In the data rows, 50 means zero.
Some points, one per row:
(46 22 27 26 50 61 54 72 60 35 86 52 28 91 60 94 77 33 51 00 38 86 55 45 25 73
 79 27 64 51 79 47)
(43 65 46 67 56 47 55 50 45 59 46 37 68 31 38 39 38 65 48 70 51 46 57 44 59 46
 53 64 74 46 40 53)
(43 55 46 67 53 59 62 36 46 47 49 38 47 24 40 46 45 47 56 66 38 37 41 44 61 53
 69 59 48 33 48 70)
(53 71 69 61 66 48 48 61 36 52 40 37 58 46 28 27 46 66 44 86 46 25 58 56 77 38
 27 85 39 57 37 57)
(54 45 65 33 48 43 47 52 63 41 42 58 48 53 53 66 47 57 44 43 49 42 46 52 41 52
 50 42 49 75 49 53)
(53 60 57 56 77 38 42 51 48 78 47 58 75 36 38 52 42 62 49 77 46 36 61 42 51 36
 43 81 42 51 42 47)
(60 49 41 30 54 44 64 57 57 62 51 24 53 68 67 47 77 27 39 18 47 57 65 60 25 57
 72 50 56 94 64 55)
(53 55 65 71 38 43 53 50 38 68 37 36 74 28 55 27 40 56 63 76 45 00 86 39 77 47
 23 84 46 46 01 72)
(19 46 13 28 56 87 41 68 49 46 44 45 37 41 41 81 59 49 45 27 51 83 39 58 39 54
 57 28 59 47 49 33)
(46 62 60 60 53 41 60 53 42 31 45 33 73 17 31 19 51 58 51 92 44 12 63 60 87 12
 38 87 24 46 30 52)
(46 53 03 50 48 56 20 51 66 46 33 56 46 38 34 55 51 57 47 53 44 50 55 57 54 41
 35 59 43 42 49 45)
(41 62 49 69 63 46 34 56 33 66 37 43 67 31 68 43 28 74 73 77 49 21 53 54 67 52
 31 96 45 53 52 67)
(82 60 99 85 73 16 59 57 27 45 50 51 85 30 72 19 34 67 63 98 63 14 51 46 88 44
 36 66 45 48 38 78)
(33 58 47 53 99 70 52 54 50 41 79 47 60 38 46 40 35 39 50 68 43 39 41 58 49 56
 46 61 59 49 52 53)
(22 40 04 41 52 66 43 51 56 70 33 41 29 36 13 72 41 47 45 48 46 71 50 51 45 63
 53 42 65 44 43 15)
(62 52 65 49 59 49 47 42 51 55 79 57 57 50 50 29 72 71 45 67 47 24 58 55 54 43
 48 66 35 58 45 42)
(68 60 69 62 68 39 36 65 36 40 50 38 57 57 30 12 70 60 34 66 48 09 61 62 66 51
 45 79 37 56 49 57)
(59 53 47 59 80 42 30 52 38 62 34 54 51 53 35 42 45 70 39 59 50 41 72 51 62 30
 38 62 31 41 59 46)
(74 56 78 63 52 39 71 72 29 47 67 42 50 39 49 26 48 52 61 84 47 28 36 82 56 40
 36 63 48 55 43 90)
(45 39 28 31 47 62 34 49 48 78 49 58 34 66 46 57 73 56 40 27 48 69 63 56 29 57
 57 37 56 12 53 38)
(68 62 77 65 41 46 70 60 56 34 47 51 80 61 62 22 26 62 48 86 64 25 52 42 75 32
 40 51 55 44 41 82)
(43 32 40 50 58 52 43 46 34 20 54 46 46 55 50 55 59 42 48 43 35 69 35 32 51 45
 57 46 48 62 58 44)
(61 49 63 48 66 50 42 53 54 56 58 53 47 69 39 30 61 30 40 37 34 19 64 70 35 26
 51 71 25 22 42 46)
(60 66 51 42 32 47 26 50 60 48 43 54 58 62 55 47 64 41 62 38 47 50 47 59 26 51
 52 56 48 88 50 49)
(73 50 72 52 54 45 50 52 34 49 50 49 60 49 48 28 29 54 47 69 57 26 41 71 40 39
 42 60 60 50 40 68)
(45 35 22 28 60 54 23 39 67 59 59 38 37 78 27 63 66 33 35 18 29 77 63 59 19 61
 69 31 42 52 58 28)
(65 50 69 71 52 41 75 54 28 50 51 45 60 52 45 25 44 61 52 69 56 24 46 57 60 33
 39 60 57 49 49 69)
(56 18 38 12 63 37 50 33 56 51 58 56 24 60 37 57 68 46 47 00 51 67 50 59 34 64
 65 18 58 40 47 42)
(58 47 16 41 52 71 38 44 69 39 54 64 34 62 35 60 39 51 52 19 38 76 57 61 46 58
 63 43 59 50 41 27)
(57 48 37 33 65 59 46 45 72 47 62 65 28 76 55 77 70 37 28 03 69 84 52 38 09 63
 63 24 55 47 68 41)
(47 49 57 43 48 58 54 52 49 61 60 41 37 55 39 80 53 49 29 53 31 45 47 57 47 46
 42 45 53 48 58 48)
(31 32 30 36 51 51 99 52 60 53 44 65 45 45 53 74 53 31 68 14 55 80 45 44 42 55
 62 25 61 44 60 44)
(40 50 17 37 36 78 37 34 55 53 54 39 19 70 53 99 40 25 70 07 51 93 51 48 47 72
 61 00 59 44 46 23)
(52 44 36 36 57 50 50 62 59 67 50 53 26 78 56 67 72 54 50 22 51 68 33 55 44 58
 69 32 55 48 47 43)
10 more points follow, each with its number after it:
(31 32 37 27 43 51 54 44 56 56 78 55 26 57 50 68 43 39 58 26 52 78 46 61 48 60
 58 00 68 47 69 23) 0
(31 41 14 34 24 55 30 35 62 51 53 52 21 75 39 83 59 35 39 04 45 93 66 67 41 63
 69 13 54 37 55 14) 1
(57 43 52 46 56 55 37 62 60 47 33 90 43 34 61 70 51 68 54 38 48 46 32 55 34 56
 49 25 59 46 56 51) 2
(70 56 61 88 31 45 66 52 25 40 30 62 95 00 58 42 08 77 95 99 68 35 16 16 90 25
 06 63 56 58 40 85) 3
(23 26 26 33 44 65 49 19 94 57 84 56 32 46 52 78 33 36 57 37 52 96 45 43 39 48
 55 41 56 36 49 38) 4
(51 37 40 33 72 52 41 58 35 47 48 90 42 69 50 42 75 36 37 34 42 53 86 48 40 56
 58 44 49 37 49 55) 5
(54 36 43 50 60 54 53 58 51 57 53 46 32 65 46 51 71 52 42 41 81 42 43 59 43 62
 52 55 50 42 65 52) 6
(34 57 40 43 37 40 71 52 40 43 47 56 28 37 58 66 27 44 67 62 69 58 42 39 51 56
 34 49 69 50 47 54) 7
(59 51 51 59 49 53 73 51 49 54 48 28 46 43 51 26 55 60 48 77 53 17 62 54 70 52
 42 66 52 44 38 53) 8
(55 66 50 75 62 35 49 29 34 62 46 42 45 34 37 42 46 52 50 81 60 23 49 49 74 43
 13 82 39 68 41 58) 9
Which of these numbered points is nearest to each point below, looking only along the 3 directions in which the first points spread most? Its number follows each.
(65 59 32 57 52 57 51 81 54 40 47 43 45 43 44 43 44 61 50 53 47 30 67 51 64 49
 55 64 44 62 49 64) > 8
(63 59 64 54 37 47 66 57 48 55 50 40 47 44 53 41 41 68 53 60 63 28 52 42 61 32
 47 61 45 86 39 70) > 8
(44 40 36 45 44 57 37 52 47 30 33 56 48 54 55 50 54 45 48 65 51 75 42 50 46 61
 67 31 58 47 59 38) > 2
(61 58 77 48 45 37 56 38 34 58 43 47 53 39 50 22 46 47 38 55 49 19 55 50 51 49
 46 65 49 54 38 62) > 8
(79 08 41 39 33 63 70 51 61 63 46 63 64 48 65 64 42 48 60 55 47 69 98 48 48 62
 42 27 63 55 71 43) > 2
(58 74 69 67 52 45 36 60 47 46 52 43 64 50 38 21 56 69 51 66 48 10 56 44 44 42
 42 31 38 58 39 71) > 8
(46 43 36 43 38 64 66 48 76 51 49 60 52 59 58 63 45 31 60 17 54 76 54 39 28 53
 76 24 56 53 51 38) > 0
(24 26 07 19 57 82 16 45 83 57 53 61 25 99 39 84 78 30 27 00 32 82 69 85 13 65
 98 23 48 42 42 08) > 1
(17 41 19 20 43 47 38 42 71 45 53 56 13 71 45 81 71 46 49 00 38 90 50 52 18 61
 41 33 38 48 65 21) > 1
(56 65 56 74 46 61 37 59 40 59 51 45 66 46 41 35 60 59 60 84 49 21 66 61 77 50
 32 99 34 35 30 48) > 9
(31 38 12 39 52 52 60 43 71 51 36 51 33 45 44 99 47 31 62 66 56 78 48 41 42 55
 55 33 57 33 70 28) > 4
(46 62 48 34 62 43 51 50 49 54 48 46 55 78 59 51 92 45 48 32 48 57 53 54 40 35
 56 32 35 72 50 10) > 5
(30 31 13 23 52 72 24 36 73 48 57 59 16 91 53 73 68 34 44 00 48 90 67 61 15 67
 75 02 46 53 68 13) > 1
(42 48 62 45 47 52 57 27 46 64 43 63 53 57 83 60 45 35 37 41 50 61 43 44 57 54
 59 33 59 44 65 43) > 2
(63 61 68 84 54 45 70 56 30 53 39 54 84 19 29 18 24 60 27 99 59 10 48 34 65 36
 20 84 42 19 42 82) > 9
(08 50 46 60 46 63 43 38 64 51 57 43 37 38 40 62 52 49 49 43 29 69 53 59 50 53
 53 49 46 53 54 40) > 2
(43 36 36 45 47 50 53 51 54 41 54 60 29 73 64 64 54 27 42 06 69 73 59 57 22 40
 73 36 77 47 41 51) > 0
(50 44 57 23 50 45 18 33 70 43 55 52 41 54 42 28 72 41 42 22 26 60 45 64 33 49
 66 16 45 51 57 36) > 5
(38 45 42 47 32 63 61 44 44 48 47 36 53 63 74 59 55 40 54 48 54 80 44 43 51 49
 55 53 59 43 59 59) > 2
(59 48 55 39 52 49 55 40 49 76 39 61 49 50 49 26 51 56 51 47 48 45 58 75 54 49
 73 38 43 64 69 60) > 6
(40 47 27 51 31 56 60 41 47 43 57 45 41 48 49 75 43 40 80 37 52 75 37 38 38 39
 49 49 51 48 57 45) > 2
(57 66 56 76 44 39 49 70 39 53 41 42 83 24 51 29 51 56 66 86 42 13 27 55 87 32
 45 85 26 41 40 54) > 9
(26 43 18 50 46 48 45 39 54 51 37 50 34 44 51 80 41 34 52 34 50 87 33 42 47 87
 53 67 58 43 51 22) > 4
(35 23 23 23 51 65 39 40 64 43 55 68 34 54 49 81 70 40 38 00 54 90 55 50 14 71
 91 16 52 42 64 29) > 1
Here are 10 other points, each followed by its number:
(54 48 35 57 52 55 59 46 47 26 26 84 63 48 56 48 42 31 60 60 47 56 01 45 49 40
 50 60 55 49 44 45) 0
(47 00 62 56 55 54 62 50 47 49 56 54 42 25 42 36 53 62 45 62 45 35 62 40 51 36
 44 69 58 11 44 52) 1
(66 43 57 45 54 51 57 39 50 41 66 53 45 48 55 57 47 44 53 41 51 49 26 44 55 32
 60 42 53 46 62 56) 2
(73 68 81 58 53 17 59 55 36 48 51 50 70 33 48 33 48 72 48 82 50 22 07 47 71 49
 72 57 41 85 47 73) 3
(62 90 60 65 51 42 68 72 33 45 48 32 66 21 37 23 32 67 61 97 51 04 47 38 73 39
 21 78 24 53 31 66) 4
(52 49 52 51 52 53 35 52 60 53 59 53 38 66 55 42 62 47 35 34 43 55 64 55 50 59
 59 77 42 49 53 51) 5
(71 49 63 50 59 38 66 51 13 41 59 46 65 49 51 47 52 50 48 31 59 49 54 49 54 66
 49 44 61 56 55 67) 6
(37 47 00 41 50 69 70 33 41 53 55 39 26 56 43 67 54 35 34 18 28 93 58 31 25 59
 68 37 42 45 51 12) 7
(44 54 40 65 53 53 52 57 45 56 53 34 62 51 52 39 35 46 49 60 34 45 36 35 61 31
 42 79 49 51 38 59) 8
(64 42 80 53 26 44 67 45 41 41 57 38 63 26 69 43 48 44 55 18 83 53 42 40 43 52
 46 38 54 30 60 71) 9
Which of these numbered points is nearest to each point below, looking only along the 3 directions in which the first points spread most? Its number follows each.
(71 77 76 70 63 25 58 67 23 54 49 45 83 16 49 06 43 68 62 99 48 03 67 40 95 22
 29 90 49 19 32 80) > 4
(29 64 79 84 39 36 48 56 35 49 35 38 79 00 52 28 01 57 66 99 56 10 27 22 98 38
 08 99 48 45 26 79) > 4
(52 56 60 44 54 51 39 43 32 45 41 37 49 41 38 43 50 66 49 63 55 46 55 53 55 38
 56 66 48 47 52 51) > 1
(36 60 28 51 52 60 55 76 47 44 51 36 43 43 54 54 29 63 63 59 66 61 27 44 57 45
 42 54 51 64 43 24) > 0
(79 48 76 56 53 42 48 78 47 47 61 64 58 68 57 37 42 49 50 51 64 24 42 44 62 65
 50 48 67 53 52 63) > 6
(55 32 61 47 52 49 54 56 55 42 57 59 48 39 79 67 62 28 44 28 60 63 61 39 46 64
 69 32 61 55 64 59) > 2
(67 75 74 65 55 25 51 57 46 50 38 34 90 27 52 18 43 69 43 99 46 02 47 51 98 36
 30 90 52 49 49 70) > 4
(58 33 68 51 48 50 62 80 46 46 58 56 52 37 59 51 42 47 52 38 57 48 30 27 41 50
 37 33 57 74 54 65) > 9
(23 50 00 34 52 70 32 33 68 52 52 62 30 64 36 73 51 29 48 28 34 85 55 63 33 77
 61 32 53 46 63 17) > 7
(46 82 60 73 63 30 44 62 37 62 47 29 84 47 50 20 49 57 66 99 35 04 58 43 83 37
 44 69 27 49 20 48) > 4
(54 60 53 45 49 58 50 45 49 39 57 57 62 37 68 58 40 47 72 48 57 62 48 50 57 63
 46 24 64 38 53 40) > 0
(43 35 48 49 46 52 40 44 49 54 50 56 45 38 39 69 48 57 37 61 32 51 44 53 37 54
 60 56 45 38 27 44) > 1
(24 64 15 32 55 78 26 13 65 94 54 42 25 62 52 86 64 29 50 24 35 99 35 64 39 65
 51 28 59 39 51 18) > 7
(57 37 48 44 47 47 60 47 58 44 55 50 52 61 36 62 59 33 47 30 57 64 58 42 37 62
 67 35 60 28 51 36) > 2
(46 47 49 62 46 40 56 52 52 47 40 53 59 36 48 32 39 47 56 85 40 44 36 59 59 28
 48 77 54 37 49 36) > 8
(44 55 57 58 52 41 52 58 58 53 50 41 48 35 52 52 30 46 58 67 56 67 40 48 69 67
 52 61 45 50 45 61) > 0
(41 37 42 62 30 64 52 42 42 56 34 50 58 41 76 55 42 44 48 69 54 52 46 45 57 54
 37 55 51 47 48 52) > 0
(80 64 77 69 43 47 81 63 35 47 63 64 76 35 59 30 58 69 48 66 55 11 49 58 84 37
 50 49 42 55 47 75) > 3
(45 57 46 39 56 62 51 34 57 20 56 43 42 95 44 38 55 60 47 39 47 62 66 49 52 54
 54 55 43 41 57 38) > 5
(54 55 68 48 34 33 50 48 36 49 64 45 37 50 58 64 49 52 45 44 62 57 42 84 43 51
 36 33 55 70 70 53) > 2
(42 55 55 64 56 48 56 55 43 41 42 44 64 37 57 38 43 60 48 80 55 23 39 35 61 44
 37 68 80 63 53 73) > 8
(30 34 30 23 45 60 38 20 71 36 48 51 44 79 44 68 49 46 34 05 49 99 50 43 19 62
 53 09 58 45 65 22) > 7
(19 54 09 39 54 69 32 34 74 42 38 43 36 54 28 67 43 39 48 38 41 83 55 62 31 70
 48 27 48 46 77 11) > 7
(18 42 15 45 48 59 41 40 59 46 52 47 32 57 36 80 40 26 40 32 43 86 50 59 21 32
 57 44 63 34 41 18) > 7
